One turn moves each row of this set onto another row. After a few examples, where does it send each row asked below?
rese: +0.01,+0.06,+1.17,-1.25,-3.79,+0.22,-0.03,-3.00,+0.77,-1.95,+0.87,+1.19,+3.95,-1.20,+2.16,+2.31,+1.78,+0.45,+1.20,-2.01,-0.05,+2.15,+2.05,-1.42,+0.49,-0.44,-4.00,-2.14,-1.62,-1.48,-0.74,+0.68,-0.06
rilez: +2.90,-1.22,-3.53,+3.21,+1.67,+1.98,-0.66,+0.03,+0.07,+2.37,+1.55,+0.40,-1.20,+0.35,+1.34,+2.03,-1.14,+0.76,-0.46,-1.16,-1.25,+1.12,-0.46,+1.92,+1.26,-3.02,+3.95,-1.04,+2.59,+0.85,-0.77,-0.97,+1.24
sata: -0.07,-1.36,-0.34,-4.32,-2.47,+0.56,-3.48,+1.17,-0.33,-0.22,-0.02,-0.25,-0.22,-0.60,+3.50,-1.64,+2.47,+3.24,-0.34,+0.11,-1.49,+0.39,+2.53,+2.06,+1.49,+3.25,-2.65,+0.76,+0.18,+0.86,-1.18,-3.66,-1.17
baf: +2.17,-1.43,-2.33,+4.12,+1.89,+2.72,-0.16,-1.12,-0.40,+0.85,+2.18,+0.90,-0.97,-0.88,+2.48,+2.12,+0.18,+0.54,+1.35,-0.67,-1.27,+1.17,+0.22,+1.30,+1.95,-3.35,+3.47,-0.17,+2.67,+0.03,-1.55,-1.89,-0.07
butu: +1.34,-1.89,-1.43,+1.54,+1.07,+1.43,-0.39,-1.27,+0.53,+4.17,+1.08,-2.94,+1.16,-1.30,+3.63,-1.61,-0.73,-1.58,-0.57,-1.53,+2.52,+2.64,-1.11,-0.65,-1.87,+2.19,+1.09,+2.42,-0.22,+0.44,-2.45,+0.45,-1.35
mek: +2.52,-0.27,-1.54,+0.04,-5.94,-0.70,-0.64,+0.25,+1.73,-0.34,+2.08,-1.75,+0.48,+5.25,+0.68,-0.11,+2.16,+1.64,-2.07,-1.98,-1.88,+0.45,+2.08,+1.88,+2.21,+1.83,-2.73,+0.01,+0.48,-0.25,-0.64,-2.34,+0.09
Buti: +0.58,-0.90,-1.46,+1.01,+0.26,+1.01,-3.75,-0.92,-0.59,+3.28,+1.96,-2.97,+2.73,-0.11,+3.32,+0.38,+0.61,-2.16,+1.15,-3.42,+1.60,+2.30,-0.82,+0.06,+4.52,-0.23,+2.45,+3.16,-0.61,+0.10,+0.98,+1.59,+2.31
fize: +0.19,-0.89,+0.90,-1.93,+0.15,+1.48,+0.85,-0.01,+3.41,+0.11,-0.05,-0.85,+0.94,-3.63,+1.34,+0.47,+1.13,-0.75,-0.40,-2.49,+1.91,+2.07,+1.67,-0.63,-1.62,+1.19,-3.04,+1.39,-3.55,-1.82,-1.72,+0.95,-2.47
teve: +0.04,-1.77,-1.35,-1.90,+4.38,+2.64,-2.04,+0.43,+0.55,-0.96,+0.05,+2.17,+0.30,-0.82,-0.01,-2.52,-1.20,-1.43,-0.52,-1.96,-2.20,-0.13,+2.22,+2.58,-0.67,+1.30,+1.97,+0.67,-0.75,+1.23,-0.97,-2.53,+0.00
Pize: +1.06,-2.09,-2.72,-2.80,+4.02,+1.99,-2.51,+0.86,+1.13,+1.05,-0.77,+1.92,-0.66,-2.36,+0.33,-1.58,-0.87,+0.12,-0.80,-0.62,-2.63,+1.12,+1.37,+3.11,-1.20,+1.07,+2.33,+0.18,-0.51,+0.96,-0.69,-1.64,+0.42
vuzu: -0.42,+0.74,+2.27,-1.09,-3.23,+0.40,-0.26,-3.45,+1.83,-1.50,+1.27,+0.32,+3.63,-1.23,+2.22,+1.32,+1.53,+0.80,+1.34,-2.21,+0.15,+2.16,+2.02,-1.90,+0.75,-1.65,-3.82,-1.25,-1.40,-2.56,-1.00,+0.35,-0.19
Vog: -0.62,-0.35,+0.32,+0.09,-2.80,+0.43,-2.45,-2.93,-0.64,+0.54,+1.84,-0.19,+4.73,+3.36,+1.06,+2.67,+1.62,-2.84,+1.53,-2.64,-0.69,+1.01,+1.59,-0.41,+2.08,-1.62,-0.42,+0.93,-2.09,-0.89,+2.95,+1.62,+2.11
zurok: +0.43,-1.02,-1.05,+1.43,+0.07,+2.22,-3.12,-1.21,-0.62,+3.26,+1.48,-3.74,+2.21,+0.47,+3.58,+0.16,+0.66,-2.87,+1.40,-2.14,+1.11,+2.51,-0.79,-0.38,+4.27,-1.25,+2.18,+4.11,-0.58,-0.24,+1.22,+1.09,+1.97
kozap: +3.06,-1.20,-2.47,+3.09,+0.49,+2.74,-0.40,+0.20,+0.43,+0.97,+1.95,+1.02,-1.51,-0.67,+2.74,+2.07,-0.51,+0.39,+0.39,+0.19,-2.97,+1.68,+0.24,+0.61,+2.14,-3.71,+3.75,-0.74,+2.52,+0.63,-1.32,-1.73,+0.26
lugit: -0.74,-0.80,+1.14,+0.09,-2.21,-0.75,-3.42,-3.80,-0.08,+0.53,+2.16,-0.12,+4.55,+2.93,+1.07,+2.10,+0.61,-2.89,+0.23,-3.39,-0.13,+1.08,+2.07,-0.81,+2.29,-2.06,-0.59,+1.33,-2.45,-1.25,+1.98,+1.26,+1.42
midod: +1.78,+0.43,-1.00,-2.10,-4.68,-1.40,-0.87,-0.44,+1.57,-0.51,+2.32,-0.46,+0.14,+5.49,+0.07,-0.27,+1.91,+2.00,-1.74,-2.53,-2.59,+0.69,+3.15,+0.68,+2.55,+2.73,-1.93,-0.64,+0.20,-0.58,-1.26,-1.70,+0.56
liliz: +1.86,-0.95,-2.26,+3.16,+1.65,+2.24,-0.98,-0.41,-0.05,+1.11,+2.15,+1.24,-2.07,-1.49,+1.81,+2.59,-1.12,-0.05,-0.12,+0.15,-1.93,+1.76,+0.71,+2.07,+1.17,-2.75,+4.62,-0.48,+1.79,+0.77,-0.63,-0.76,+0.74
bizag: -0.41,-1.66,-1.43,-3.36,+3.48,+2.59,-3.00,+0.68,+0.18,-0.90,+0.46,+2.18,-1.12,-1.65,+1.50,-1.03,-1.87,+0.39,-0.38,-0.83,-2.02,+1.05,+2.15,+2.42,-1.07,+1.60,+2.23,+0.50,-0.09,+1.80,-0.74,-2.69,+0.68
Bafar: +0.02,-1.46,+0.85,-1.57,-0.34,+1.47,+0.94,+0.02,+3.08,-0.44,-0.73,-0.49,+1.33,-4.02,+1.56,+0.57,+0.96,-0.51,-1.30,-2.76,+1.49,+2.54,+1.84,-0.57,-1.06,+2.47,-3.12,+0.54,-2.38,-0.30,-2.86,+1.35,-2.84
zino: +1.92,+0.26,-1.52,+0.32,-5.05,-0.45,+0.63,-1.12,+0.70,-1.05,+2.80,-0.08,-0.11,+5.94,+0.99,-1.09,+1.34,+1.12,-1.31,-2.03,-1.74,-0.12,+1.36,+0.56,+2.09,+2.19,-3.05,-0.01,-0.09,-0.25,-1.41,-1.58,-0.44
Meke: +4.51,-1.15,-1.65,+2.05,-2.88,+0.21,-1.48,+1.80,+3.67,+1.80,+1.12,-0.35,-0.97,+2.30,-1.13,+2.53,+2.63,+0.03,+0.31,-2.29,-3.27,+1.77,+1.96,+2.47,+4.63,-0.72,+1.35,+0.40,-2.14,+1.41,+1.33,+0.51,-0.40
kib: +1.93,-1.98,-1.19,+1.25,+1.97,+0.86,+0.11,-1.55,+0.58,+2.56,+1.51,-3.07,+1.14,-1.38,+3.55,-1.76,-1.44,-1.69,-0.53,-1.83,+2.97,+2.94,-0.81,-0.99,-1.84,+1.33,+0.20,+3.18,-1.35,-0.53,-2.03,+0.10,-0.92
Davig: -1.40,-0.67,+0.63,-0.18,-2.18,-0.25,-3.01,-3.07,-0.52,+0.43,+2.73,+0.07,+4.81,+3.25,+1.03,+2.66,+1.79,-2.72,+0.06,-3.47,-0.68,+0.56,+2.10,-0.79,+2.31,-1.50,-0.28,+0.50,-1.08,-1.30,+1.85,+1.51,+2.25
piv: +0.69,-1.43,-1.25,+0.91,-0.08,+0.83,-3.46,-1.44,-1.01,+2.72,+1.93,-3.09,+2.30,-0.56,+3.96,+0.74,-0.26,-2.52,+0.62,-3.15,+2.12,+1.95,-0.51,-0.53,+4.66,-1.56,+1.48,+3.84,-1.56,-0.19,+1.07,+1.21,+1.50
bulo: +3.91,-0.85,-2.04,+3.78,-2.62,-0.37,-1.00,+0.65,+2.81,+1.65,+2.02,-0.94,-0.67,+1.55,-1.29,+2.85,+1.63,+0.54,-0.98,-1.94,-3.22,+2.70,+1.35,+3.15,+4.73,-1.11,+1.48,+0.42,-0.93,+0.48,+1.53,+0.55,+0.53
nug: +0.61,-2.59,-1.83,-2.12,+3.69,+1.98,-2.78,+1.50,+0.46,-1.02,+0.87,+2.19,+0.01,-0.21,+0.12,-1.62,-1.98,-0.69,-1.23,-0.88,-3.51,+0.82,+2.27,+1.83,-0.83,+1.13,+2.31,+0.85,-0.13,+1.59,-1.02,-2.19,+0.29
vibu: +3.43,+0.16,-1.93,-0.41,-4.91,-0.42,-1.11,+0.39,+1.39,-0.92,+2.75,-0.10,+0.19,+5.84,+1.16,-0.95,+1.59,+1.31,-0.58,-1.49,-1.26,+0.04,+1.59,+0.89,+1.53,+2.73,-2.71,-0.94,+0.70,+0.26,-1.75,-2.32,+0.42
loz: +0.05,-0.72,+0.10,-3.26,-2.05,+0.81,-2.63,+0.84,-1.01,-0.14,+0.03,+0.71,-0.62,-2.26,+3.67,-2.76,+3.17,+2.63,+0.00,+0.16,-1.70,-0.19,+1.99,+1.62,+3.46,+2.27,-2.37,+0.81,-0.95,+0.44,-1.61,-2.52,-1.79
luf: -0.76,-0.26,+1.15,-1.37,-3.33,+0.53,-0.14,-3.35,+1.39,-1.07,+1.34,+0.99,+3.80,-1.91,+1.77,+1.73,+2.93,+1.46,+0.62,-2.01,-1.10,+2.78,+2.63,-2.06,+0.56,-0.61,-3.32,-1.91,-1.23,-2.31,-0.95,+0.57,-0.12
fisa: -0.13,-0.25,-0.55,-4.96,-2.08,+0.59,-2.20,+0.41,+0.00,+0.20,+0.02,+1.22,-1.02,-1.56,+3.66,-1.59,+2.89,+2.65,-0.71,+0.96,-2.25,-0.01,+2.26,+1.42,+1.11,+2.48,-1.48,+0.09,+0.93,-0.75,-2.46,-2.77,-0.93
reso: +0.99,-2.32,-0.41,+1.52,+2.29,+2.13,-0.39,-1.09,+1.08,+2.75,+1.10,-3.47,+0.85,-1.44,+3.13,-2.02,-1.09,-2.23,-1.10,-1.69,+1.96,+3.02,-0.11,-0.69,-1.05,+2.02,+0.71,+3.47,-0.14,+0.07,-2.86,+0.51,-1.04
kuza: +3.42,-1.09,-1.47,+2.59,-2.56,-1.29,-1.91,+0.73,+1.75,+2.67,+1.59,-1.04,-0.55,+2.55,-0.61,+3.59,+2.60,+2.00,-0.31,-2.64,-2.83,+1.74,+1.89,+1.96,+5.59,-1.12,+1.41,+0.39,-0.80,+1.04,+1.07,+0.65,+0.53
kis: +0.46,-1.33,-0.89,-3.59,-1.59,+0.34,-4.07,+2.28,-0.37,-0.68,+0.24,+1.15,-0.53,-1.95,+3.69,-1.09,+2.96,+2.73,+0.00,+0.79,-1.44,-0.31,+2.16,+1.60,+2.81,+2.75,-2.17,+0.98,+0.16,+0.58,-1.99,-2.68,-1.07
rida: -0.02,-1.16,-0.23,-2.36,-0.65,+2.49,+1.53,+0.17,+3.72,+0.62,-0.63,-0.66,+1.16,-3.62,+0.69,+0.13,+0.88,-0.32,-1.17,-3.08,+1.21,+2.67,+1.24,-1.13,-1.63,+2.04,-1.90,+0.51,-2.82,-0.98,-2.05,+1.03,-2.83
ros: +3.11,-1.47,-2.27,+3.06,-1.66,+0.09,-0.91,+0.42,+2.69,+1.29,+1.64,-0.49,-0.93,+2.11,-1.55,+3.10,+2.47,+0.72,+0.95,-3.18,-2.93,+1.95,+1.94,+2.23,+5.46,-0.69,+0.58,+1.69,-2.40,+0.80,+1.64,+1.12,-0.68

luf goes to Davig
zurok goes to reso
kozap goes to nug
And these:
liliz goes to bizag
kuza goes to rilez
zino goes to ros
kib goes to fize

